Rotation paths and how fast each direction turns (degrees a step):
Each turn is a multiple of 5 degrees from 10 to 175, or 0.
Each row of a path follows its step; steps can be skipped.
Rotation 1:
step 0: [ 0.48, -0.27, -0.36, -0.37, -2.90, -0.73,  0.00, -1.08, -3.13, -2.36,
 -2.16, -2.19,  0.93,  1.36,  1.72, -2.34,  0.77,  0.04,  0.06,  1.54,
  0.87,  1.97, -0.29,  1.11,  2.58,  0.32, -2.05, -0.32,  2.47, -1.54,
  0.39,  0.27]
step 1: [-1.59, -0.83, -0.93,  0.85, -0.07, -0.66,  0.53, -3.45, -0.40,  1.33,
  1.85, -0.40, -2.44,  2.86, -1.73, -2.50, -1.49, -1.39,  1.42,  1.79,
  1.42, -1.09, -2.18,  0.79, -0.96,  0.63, -0.43, -1.91,  0.56,  0.57,
 -2.23,  0.55]
step 2: [-2.94,  0.74, -2.23,  0.90, -2.18, -2.05,  0.89,  0.59, -1.00,  0.66,
 -1.95,  0.73,  0.64,  0.61,  2.57,  0.14,  0.31,  2.64,  0.86,  2.46,
  0.36, -0.92, -0.52,  1.31,  2.76,  0.85, -2.02,  0.76,  2.07,  0.50,
 -0.31,  1.36]
step 3: [-0.91,  0.85, -1.44,  1.27, -0.84,  0.79, -1.98, -2.24, -2.89, -0.93,
  0.65, -1.49, -3.58,  0.81, -1.89, -1.09,  0.78,  0.96, -0.39,  0.47,
  0.66,  0.79, -3.91, -1.16, -0.62, -0.85,  0.24,  0.29,  1.48,  0.95,
  0.13,  2.26]
step 5: [-3.23,  1.31, -2.09,  0.93, -0.95, -0.37, -1.57, -2.81, -1.25, -4.08,
 -0.11, -1.59, -2.13,  1.83,  1.81, -0.16,  0.80, -0.75, -1.38, -0.43,
 -0.30, -0.54,  0.39, -0.09, -0.46,  0.90,  0.30,  2.46,  1.15,  1.79,
  0.01,  0.22]
step 7: [-3.22, -2.44, -2.12,  1.62,  1.12,  0.07, -0.74, -2.40,  0.18,  0.86,
 -0.09, -1.74,  0.65,  0.20,  3.47, -0.33, -0.18, -0.19,  0.18,  0.64,
  1.46, -0.42,  0.87, -0.45, -2.81,  0.02, -1.52,  1.89,  1.68,  2.46,
 -0.02,  1.49]
step 8: [-2.31,  2.88, -0.73,  1.15, -1.67, -1.10, -3.19,  1.08, -1.16,  0.07,
  1.79, -2.55, -0.41, -1.67,  1.72,  0.39, -0.53,  1.39, -1.12,  0.54,
  2.52, -0.29, -1.41,  0.58,  1.42, -0.32,  2.04, -2.36,  0.02,  1.64,
 -0.44, -0.68]
step 9: [ 0.37, -2.94, -1.85,  3.19, -1.78,  2.54,  0.19, -2.27, -2.14,  1.98,
  0.01, -2.24,  1.99,  1.17,  1.06,  1.33,  1.38, -0.34, -1.57,  0.49,
 -0.19,  0.94,  0.16, -0.45, -0.47, -1.79,  0.29, -0.28,  0.69,  2.61,
  0.57,  0.33]
step 10: [-1.85, -1.41,  0.64,  0.74, -0.92, -1.02, -2.08, -1.52, -0.72, -1.61,
 -2.08, -2.91,  0.24, -1.39,  1.59, -1.37, -2.58, -0.34, -0.56, -1.66,
  2.09, -1.19, -0.82, -0.12,  1.45,  2.27,  0.39, -1.95, -0.21,  1.78,
 -0.96, -2.52]
step 12: [-1.06, -1.77, -0.51,  0.28, -0.90, -1.39, -0.33, -0.87, -2.72,  0.94,
 -3.69, -1.50,  1.16, -0.64, -0.60,  1.15, -2.44,  1.39,  0.02,  0.21,
  3.80,  1.51, -1.52,  0.80, -0.99,  1.41, -0.18,  1.01,  1.32,  0.54,
  1.41, -1.48]
[-0.72,  0.15, -0.64, -0.13,  0.22,  0.20,  0.32,  0.28,  0.74,  1.04,
 -0.95, -0.08,  0.62,  0.44, -0.20, -0.20,  0.69,  0.08, -0.47,  0.10,
 -0.90,  0.60,  1.02, -0.01,  0.64, -1.12, -0.69, -0.60,  0.49,  0.11,
  0.00, -0.15] => 155
[ 0.08, -1.59, -0.29, -0.46,  0.05, -0.18, -0.33,  0.07,  0.08, -0.26,
  0.03,  0.37, -0.07,  0.02, -0.59,  0.07, -0.17,  0.01, -0.84,  0.71,
 -0.05, -0.58, -0.76,  1.34,  0.41, -0.30, -0.28, -0.26,  0.27, -1.07,
  0.50, -0.89] => 25
[-0.10, -0.61, -0.75,  0.09,  0.55,  0.65, -0.23,  0.61,  0.10, -0.64,
  0.59,  0.09, -0.08, -0.79,  0.91,  0.71,  0.47, -0.35,  0.06, -0.53,
  0.52,  0.06,  0.52,  0.03, -0.53, -0.25,  0.45, -1.17,  0.39,  1.02,
  0.67, -0.74] => 25
[ 1.04, -0.35,  0.04,  1.01, -0.80,  0.13, -0.16,  0.02,  0.35,  0.53,
  0.54,  0.05, -0.14, -0.13,  0.66,  0.22,  0.51,  1.03,  1.13,  0.14,
 -0.92, -0.05,  0.53,  0.65, -0.16,  0.09, -0.05,  0.49,  0.63, -0.30,
 -0.65, -0.82] => 155
Rotation 2:
step 0: [-0.05, -1.43,  1.75,  0.96, -0.73,  0.91, -3.66, -0.38,  0.49, -0.94,
 -0.36,  1.31,  0.11,  1.53,  3.00, -2.02, -2.02, -0.23,  0.71, -0.19,
 -0.22,  1.99,  2.07,  0.15,  3.93,  1.45,  1.10, -0.81,  0.57,  2.18,
 -2.40,  0.96]
step 1: [-2.06, -0.76,  0.86, -1.66,  0.19,  1.17, -0.23, -0.64, -1.27, -1.44,
  1.03,  0.58, -1.21, -0.32,  0.03, -2.03, -1.39,  0.82, -0.12, -0.92,
  0.33,  0.00,  2.77, -2.89,  3.37,  0.86, -3.59, -3.20, -2.24,  0.75,
  1.44, -0.52]
step 2: [ 0.43, -2.61, -1.67, -0.52,  0.93, -0.35,  0.73,  0.61, -3.64, -0.79,
  0.25, -1.09,  2.31,  1.47,  1.26,  1.06, -1.29,  0.53, -0.59, -0.69,
 -0.84, -1.05, -0.76, -0.08,  0.51, -1.56,  0.27, -4.35, -3.23,  1.77,
  0.44, -2.05]
step 3: [-0.11,  1.19, -0.88,  0.69, -1.32, -1.42,  1.05,  1.40,  0.59, -0.38,
  0.91,  0.79,  2.68, -2.29,  0.97, -2.06, -1.10,  0.44, -0.02, -0.98,
 -1.77,  0.22, -0.08, -0.66,  1.51, -0.98,  4.04, -2.85,  0.40,  2.73,
 -2.57, -2.59]
step 5: [-0.90, -0.45,  0.55,  1.35,  1.56, -2.13, -0.47, -1.10, -2.81,  0.76,
  1.58, -1.09,  2.22, -2.30,  0.65,  1.43,  0.57, -2.38,  0.18, -1.41,
 -1.80, -3.95,  1.18, -1.45, -2.06,  0.97, -2.13,  0.44, -0.14,  1.42,
  1.31, -1.44]
step 6: [ 0.24,  1.82, -2.47,  3.71,  2.02, -0.08, -2.87, -1.42,  2.19,  1.98,
  0.32, -2.18,  2.66, -0.55, -0.21,  1.82,  1.04,  0.80, -1.05, -0.14,
 -0.40, -0.47,  0.54, -0.49, -1.52,  0.12,  0.12, -1.57,  0.93,  1.82,
 -1.80, -2.45]
step 7: [-0.97,  0.54,  0.00,  1.99,  0.48, -1.02, -2.42,  0.18,  1.09,  0.89,
  2.50, -0.14, -1.46, -0.56,  0.41, -1.53,  1.15,  0.92,  1.34, -2.36,
  2.02,  2.33,  3.54, -0.89, -2.42, -2.86,  0.57,  0.20,  1.87, -1.97,
 -1.28, -1.97]
step 9: [-0.77,  0.50, -0.97, -0.90,  0.89,  2.40, -1.07, -3.64, -0.73, -0.34,
 -0.14, -1.48, -0.55,  1.38,  0.04,  1.13,  0.18, -0.33,  0.74,  0.18,
 -4.30,  1.22,  2.63,  1.36, -1.49,  2.27,  1.41, -3.21,  2.11,  0.14,
  0.17, -0.14]
step 10: [ 1.35,  0.15, -1.02,  0.16, -0.36,  1.41, -2.30, -1.35,  0.81, -0.97,
 -0.18,  1.20, -1.04,  1.97,  1.04,  0.63,  1.44, -0.96,  2.59,  0.31,
 -0.32,  4.26,  2.68, -0.21,  1.97,  0.03,  1.78, -0.06, -2.17,  0.29,
  0.88, -3.60]
step 11: [ 0.49, -1.56,  2.08, -2.57,  2.28,  2.79, -0.13,  0.85, -1.10,  2.19,
  0.67,  0.41,  0.35, -0.64,  2.01, -2.73, -2.41, -1.97,  1.44,  0.37,
  0.70,  1.87,  3.16, -0.90,  0.97,  0.07,  0.25,  0.27, -2.97,  0.21,
 -0.88, -0.52]
[-0.50, -0.32, -0.21, -0.15,  0.20, -0.03,  0.09,  0.13, -0.61, -0.02,
  0.28,  0.29,  0.46,  0.38, -0.75, -0.54,  0.31,  1.67, -0.33, -0.30,
  1.00,  0.03, -0.09, -0.15, -0.41, -0.84,  0.48, -1.37,  0.32, -0.40,
  0.13,  0.73] => 65
[-0.03, -0.86, -0.20, -0.13,  0.52, -0.25, -0.13, -0.94,  0.86,  0.65,
  1.23, -0.10, -0.79,  0.48,  0.29,  0.70,  0.51,  1.00, -0.59, -0.46,
 -0.19,  0.08,  0.54,  0.44,  0.02,  0.63,  0.35,  0.89,  0.32, -0.44,
 -0.16,  0.19] => 35
[ 0.65, -0.58, -0.94, -0.02,  0.35, -0.83,  0.41,  0.08,  0.86,  0.35,
 -0.88, -0.42,  0.35, -0.42,  0.23, -0.18, -0.19,  0.08,  0.59, -0.07,
  0.63,  1.04, -0.06, -0.24, -0.19, -0.51,  1.01,  0.15, -0.66, -0.49,
 -0.98, -0.65] => 95
[ 0.36, -0.48, -0.60,  0.50, -0.49,  0.63,  0.13,  0.05,  1.00, -0.89,
  1.22, -0.25, -0.52,  0.50, -0.93, -0.77,  0.24, -0.78,  1.05, -0.19,
  0.63, -0.59,  0.03, -0.68,  0.01,  0.12,  0.12, -0.08, -0.24,  0.03,
  0.03,  0.24] => 115
[ 0.03,  0.87,  0.10,  0.69, -0.54, -0.16, -0.75, -0.09,  0.38, -0.91,
  1.09,  0.34,  0.69, -0.24,  0.31,  0.54, -0.07,  0.67,  0.64,  0.95,
 -0.26,  0.99, -0.72,  0.56,  0.29,  0.33,  0.31, -0.40,  0.38, -0.17,
 -0.71, -0.03] => 110
